In the rows, 128 means zero.
The rows of M fall into several groups, which share some directions, and each row is roughly a mix of its group's hidden directions.
M (96 x 10):
[[178 100 139 137 142  96 134 115 138 161]
 [117  91 133 160 146 103 155  84 137 133]
 [102 172 125 118 109 138 141 136  84  98]
 [179 153 152 119 165 121 141 148 124 145]
 [ 88 135  92 130 137 156  88 132 119 154]
 [171 135 131 127 153 105 154 133  86 103]
 [170 130 142 117 127 115 155  92  84 134]
 [ 82 103 150 130 116 119 153 119 108  87]
 [ 76 154 110 115 122 157 109 127 105 104]
 [140 100 121 139  97 104 124 113  84  92]
 [ 74 159 136 125 125 164 134 144 140 107]
 [138 188 135 101 158 142 142 145 119 125]
 [ 89 117 108 158 108 128 104 134  99  91]
 [178 152 117 146 162 118 161 132 116 114]
 [107 110 108 174 110 125 145 103 126  88]
 [134 133 164 108 103 140 124 175 163 142]
 [141 141 118 126 174 129 130  86 154 162]
 [ 82 154  89 137 142 138 110 147 120 102]
 [149  94 159 115 140  89 140 119  89 121]
 [166 184 129 136 122 132 136 132 155 155]
 [158 118 142 141 116 111 122 110  76  92]
 [174 144 164 107 148 107 115 128 155 148]
 [121 168 132 123 117 164 125 168 166 134]
 [132 155 142 129 143 137 144  66 123 156]
 [ 88  97  92 124 115 134 114 105  95 111]
 [115  96 121 130  94 118 167 129 104  88]
 [180 154 134 117 139 130 155 112  93 145]
 [165 114 119 130 120 115 126  90 128 182]
 [ 85  72 121 132 118 115 104 118 138 121]
 [129 159 100 125 100 162 105 158 160 136]
 [120 148 138 115 152 150 130 160 176 160]
 [146 123 132 162 119  89 141 118 176 106]
 [159 142 159  99 122 125 121 176 140 153]
 [ 88 144 132 119 106 147 141 152 113  79]
 [145 151 141 182 123 126 141 143 170 121]
 [ 91 134 105 109 138 162 160 136  90 137]
 [ 98  85 106 135  95 114 117  98 113 110]
 [ 97 141  79 101 131 123 150 106 148 150]
 [124 110 150 113 130 110 147 116  88  76]
 [ 75 125 142 142  84 148 136 113 131 145]
 [ 78 146 137 154  85 143 128 105 125 132]
 [ 85  95 106 156 103 128 104 148 132 110]
 [ 71 126 113 117 107 150  90 113 129 135]
 [170 120 137 145 158  98 168 119 110 115]
 [167 114 157  99 141  94 132  92 129 117]
 [143  65 122 112 142  95 115 113 130 127]
 [129  83 139 109 138 106 137 111  89  94]
 [ 89 169 117 105 132 151 145 144 153 151]
 [ 90 143 128 134 115 147 114 185 127 106]
 [181 157 135 136 143 129 156 162 144 126]
 [128 140  78 149 155 130 117  84 109 133]
 [119 121 145 141  93 125 142  73  95 131]
 [113  70 130 122 123  92 111 112 140 106]
 [ 85 138 116 152 106 145 104 139 169 147]
 [109 133 107 110 124 135  79 161 138 164]
 [156 141 134 114 147 144 156 121  69 131]
 [109 104 116 117 131 132 152  86  86 101]
 [174 122 126 152 151 101 169 121 116 111]
 [133  83 118 111  97 114 132 172 155 130]
 [103 169 157 125 136 164 130 158 149 147]
 [142 174 134 104 170 143 134 156 145 138]
 [153 100 138 132 105  84  97 117 154 108]
 [118 118 120  85 121 136  80 150 107 155]
 [139 155 130 131 119 138 163 167 122  80]
 [102 159 101 131 156 150 112 142 147 169]
 [ 85 102 109 128  80 127 129 158 133 117]
 [139 150 124 115 159 109 103 129 173 166]
 [113 138 115 133 140 135 105 173 181 121]
 [131 165 102 134 103 159 133 166 150 105]
 [ 87 117  96 134 105 155  97 151 105 133]
 [180 142 143 107 149 106 152 132 113  99]
 [135 121 117 131 162 106 135  92  75 113]
 [ 98 128 108 122 132 145 189 130 103 118]
 [111 120 122 139 132 162  94  93  83 120]
 [137  89 133 132  95 108  90 109 114  97]
 [117 157 121 112 140 151 116 173 138 172]
 [150 175 118 128 150 153 130 169 149 139]
 [146  91 122 135  98 103 120 138  94  89]
 [ 71  93 134 138 103 121 116 113 126 104]
 [ 81  89 128 134 113 138 125 103  90 129]
 [108 163  91 123 112 166  96 139 142 133]
 [129 111 127 143 103 134 120 131 189 162]
 [100 125 113 135  87 120 132 115  83  95]
 [147 130 183 149 145 151 110 150 149 145]
 [ 99  89 130 136 103  97 105 111 163 116]
 [ 78 160  93 142 141 140 114 120 111 109]
 [ 76  77 120 133 119 126 105 124 132 120]
 [158 193 134 133 128 146 149 137 127 139]
 [173 129 160 109 130  94 107 133 159 138]
 [131 120 116 153 148 119 119  60 118 136]
 [ 84 113 120 113  93 144  86 121 140 144]
 [ 98  95 103 140 107 130 133 101  96  93]
 [136 150 134 191 138 137 116 111 158 121]
 [120  85 122 126  81 109 129 136 110  92]
 [170 151 124 104 144 110 148  99  93 115]
 [114 188 147 141 106 138 144 138 137 100]]

Each list below has two rows that fit no group; the rest each fit one group, if only roughly. Name those rows in the order they come.
- K975: [148 122  98 118 133 110 112 108  70 111]
- K456: [128  91 132 118 108 129 110  96  83  98]
- K263: [130 148 140 116 138 142 118 195 151 125]
- K807: [170 136 143 104 112 110 147 128  86  99]
- K28: [168 130 154 137 159 119 142 133 157 168]
- K648: [149  76 129 124 111  89 104 129 108 112]
- K450: [113 137 162 125 107 147 143 167 175 129]
- K639: [167 122 157 146 133  96 144  97 153 106]
- K864: [126 171 130 110 117 163 116 173 148 130]
- K120: [149 154 153 104 144 139 138 184 142 129]
- K980: [135 129 149 134 180 117 126  98 133 171]
- K353: [100 162 120 143 127 166 135 144 174 130]
- K406: [158 119 136 121 153 110 133 164 179 143]
- K381: [116 139 100 164 143 107 120 112 181 134]
- K54: [ 99 153 122 130 162 151 119 131 168 164]
 | K648; K406
- K177: [ 71 111 116 130 137 121 118 132 107  86]
- K192: [174 138 143  87 133 119 153 164 130 130]
- K55: [105 153 128 101 126 164 108 158 165 145]
- K936: [ 82 152 129 150 103 140 113 145 168 116]
- K873: [140 162 133 157 151 127 169 138 169 135]
- K47: [122 131 131 111 139 139 127 186 173 142]
- K287: [155 133 135 107 142 110 136 140  70  99]
- K845: [154 154 154  91 147 124 153 153 148 154]
- K419: [150 173 116 138 182 138 141 121 116 134]
- K635: [ 70 142 129 146 104 160 127 119 103 125]
- K835: [114 165 131 135 126 134 119 168 174 101]
- K763: [120 176 134 124 127 135 153  91  88 116]
- K915: [107  98  86 141 100 126 103  90 126 133]
- K541: [ 87 111 133 110 111 119 115 121  82  94]
 | K177; K55
- K782: [152 139 153 112 148 119 191 117 126 119]
- K726: [108  98 110 123 103 137  83 113  92 114]
- K503: [123  99  97 136 141 114 126  69 134 148]
- K261: [ 97 109  99 130 132 130 164  95  98 102]
- K620: [114 141 126 169 107 148  81 156 144 131]
- K303: [ 67 133  95 131 108 137 120 152 129 114]
- K356: [103 153 133 124 107 170  92 130 158 149]
- K218: [ 78 128 137 142 100 150 136 104  90 124]
- K794: [ 78 126  84 121 139 144 161 122 115 131]
- K700: [159 155 153 145 143 116 169 139 166 130]
- K13: [128 133 140 108 136 143 136 170 179 159]
- K515: [ 79 146 153 117  89 152 116 119 108 120]
 | K356; K515
- K754: [157 121 122 102 135 131 154 103  71 125]
- K35: [152 155 147 115 162 121 180 122 146 138]
- K767: [ 76  94 130 143  96 125 113  99 126 131]
- K912: [143 101 130 146 113  96 108  89  96 102]
- K733: [149 147 146 109 144 131  82 154 150 162]
- K427: [126 129 119 129  96 118 132 153  83  80]
- K93: [153 143 160 124 150 137 143  86 141 167]
- K114: [ 99 117 107 140 131 159 105 128 130 184]
- K687: [147 102 100 128 134 100 134  70 121 135]
- K499: [120 104 108 141 117 139 107 105 138 188]
- K466: [130 151 141 142 148 149 192 118 115 119]
- K167: [159 105 126 120 106  99 140 105  84 102]
- K401: [112 140 130 108 127 144 149 130 178 175]
- K572: [159 149 131 148 183 123 161 114 124 131]
 | K754; K912
- K49: [151 102 131 132 122 121 166 101  82 105]
- K352: [107 176 114 133 145 170 124 139 159 136]
- K504: [111 136 109 162 169 128 153  84 124 124]
- K18: [108  67 141 142 136 115 105  99 119 135]
- K776: [175 100 131 106 148 111 142 107  92 133]
- K108: [129 104 145 133  90  93 125  78 137 128]
- K680: [118  71 161 127 116 101 130 108 140 147]
- K416: [109 160 126 141 122 133 114 163 183 114]
- K24: [ 78 122  91 133  97 122 133 112 106 105]
- K869: [ 71 131 128 150  98 134 110 132 161 119]
 | K49; K18
- K94: [ 77 144 124 119 160 144 109  96 105 133]
- K299: [133 147 129 113 163 115 185 102 143 132]
- K825: [109  83 128 113 105 104 105 104  92 120]
- K644: [142 160 134 139 177 139 167 106 139 140]
- K373: [154 107 139 114 137 121 153  95  75 133]
- K752: [163 161 153  96 163 119 150 147 138 130]
- K781: [ 87 155 125 105 105 159 105 155 117 108]
- K768: [ 96  98 121 146  98 117 103 105 162 150]
- K857: [148 162 146 122 162 122 153 143 163 159]
- K330: [122 101 151 160 132 113 103  91 147 163]
- K347: [151 164 144 137 150 121 154 149 172 149]
- K701: [181 117 126 114 127 100 135 136  95  96]
- K608: [ 91  92  96 100 107 121 105 119 104 126]
- K497: [103 103 143 119 128 127 143 115  76  88]
 | K752; K330
- K638: [137 152 141 159 146 143 186 138 146 130]
- K526: [168 151 136 125 170 107 130 137 150 162]
- K960: [101 124 113  99 151 141 162 102  86 128]
- K670: [131 130 104 139  89 138 139 128  80  91]
- K361: [168 180 132 120 149 140 144 157 127 123]
- K301: [156 169 176 121 153 146 139 141 126 138]
- K293: [ 95 142  96 116 149 140 125 156 173 146]
- K929: [103 143 141 122 132 155 127 185 159 142]
- K129: [152 137 139 144 116 102 100 156 179 138]
- K329: [ 87 104 137 175 121 143 105 105 140 144]
- K586: [109 109 116 157  97 130 166 134 113  86]
- K956: [145 118 145 128 146 101 163 130  86  90]
- K616: [131 152 124  91 150 133 167 162 135 159]
 | K526; K670
- K51: [ 90 141 113 133 105 145 137 124  72 112]
- K240: [140 155 153 125 148 146 124 146 172 169]
- K360: [194 143 111 130 140 114 141 144 109 119]
- K983: [132 145 125 137 128 122 120 105  67  91]
- K405: [129 168 124 163 160 136 134 125 170 150]
- K202: [178 123 177 124 106 113 127 146 130 114]
- K738: [119 117  92 124 125 115 117 103  75  98]
- K367: [ 80 155 137 152  91 136 120 129 157 115]
- K765: [182 113 130 102 128 101 137 153 109 105]
- K464: [114 139 130 105 124 143 146 145 182 167]
- K696: [171 149 163 138 158 116 123  96 150 132]
- K596: [ 92 105 123 105 111 120  72 129 114 118]
- K729: [120 171 143  93 139 148 154 127 149 163]
- K916: [148  97 144 114 141  89 118 104  84 132]
 | K51; K596
- K428: [128 119 120 138 148 101 183  93 144 111]
- K671: [ 67 112 106 146 115 147 114 120 139 106]
- K826: [ 97 106  98 150 110 118 124  76 115 127]
- K117: [136 180 121 138 125 140 122 153 174 146]
- K746: [ 97  87 132 118 111 120 118  81 100 125]
- K6: [137 191 128 136 131 150 133 159 152 131]
- K178: [145  78 107 122 141 111 104 120 149 164]
- K255: [154  88 125 141 112 104 131  82 102 123]
- K678: [121  91 120 115  88 121  86 134 101 111]
- K9: [155 101 149 122 106  95 149 149 105  92]
- K904: [160 110 107 125 128  96 124 116  88  89]
 | K671; K746
- K820: [ 90 140 121 155 130 157 140 122 179 136]
- K509: [132 166 131 157 155 133 166 134 166 140]
- K415: [145 142 134 111 169 105 171 100 149 137]
- K751: [159  96 113 130 153 102 138 112  82 121]
- K282: [152 159 140 143 145 118 161 142 177 143]
- K149: [138 136 151 111 108 121 164 172 161 107]
- K844: [141 158 147 137 143 147 141 152 179 156]
- K122: [137 166 113 147 166 151 134 128 164 155]
- K660: [109 150  96 130 126 140 135 126  88  78]
- K727: [ 99 109 142 120 124 134 143 111  72  95]
- K892: [135 166 135 135 173 141 169 115 136 149]
- K390: [134 163 143  99 143 145 139 178 151 139]
- K745: [115 110  91 125  74 134  92 129 137 134]
 | K751; K149
- K318: [194 123 145 122 155 109 126 111 125 128]
- K279: [ 87  94 119 139  97 110  92 120 132 107]
- K500: [109 145 118 103  86 122 164 102  95 123]
- K302: [ 82  85 111 140 118 133  98 124 146 147]
- K846: [121 107 120 115 100 111 119 123  76  88]
- K403: [173 141 159 143 142 101 129 117 169 127]
- K750: [160 151 137 149 141 133 158 147 176 146]
- K797: [148 136 109 103 164 123 140 123 172 164]
- K815: [100  82 129 133 109 122 124  86  97 140]
- K84: [ 75 109 141 126  90 141 135 139 144 101]
- K483: [124 109 106 112 110 113 141 108  72  99]
- K655: [118 103 144 148 132 108 174 117 119  83]
 | K279; K483
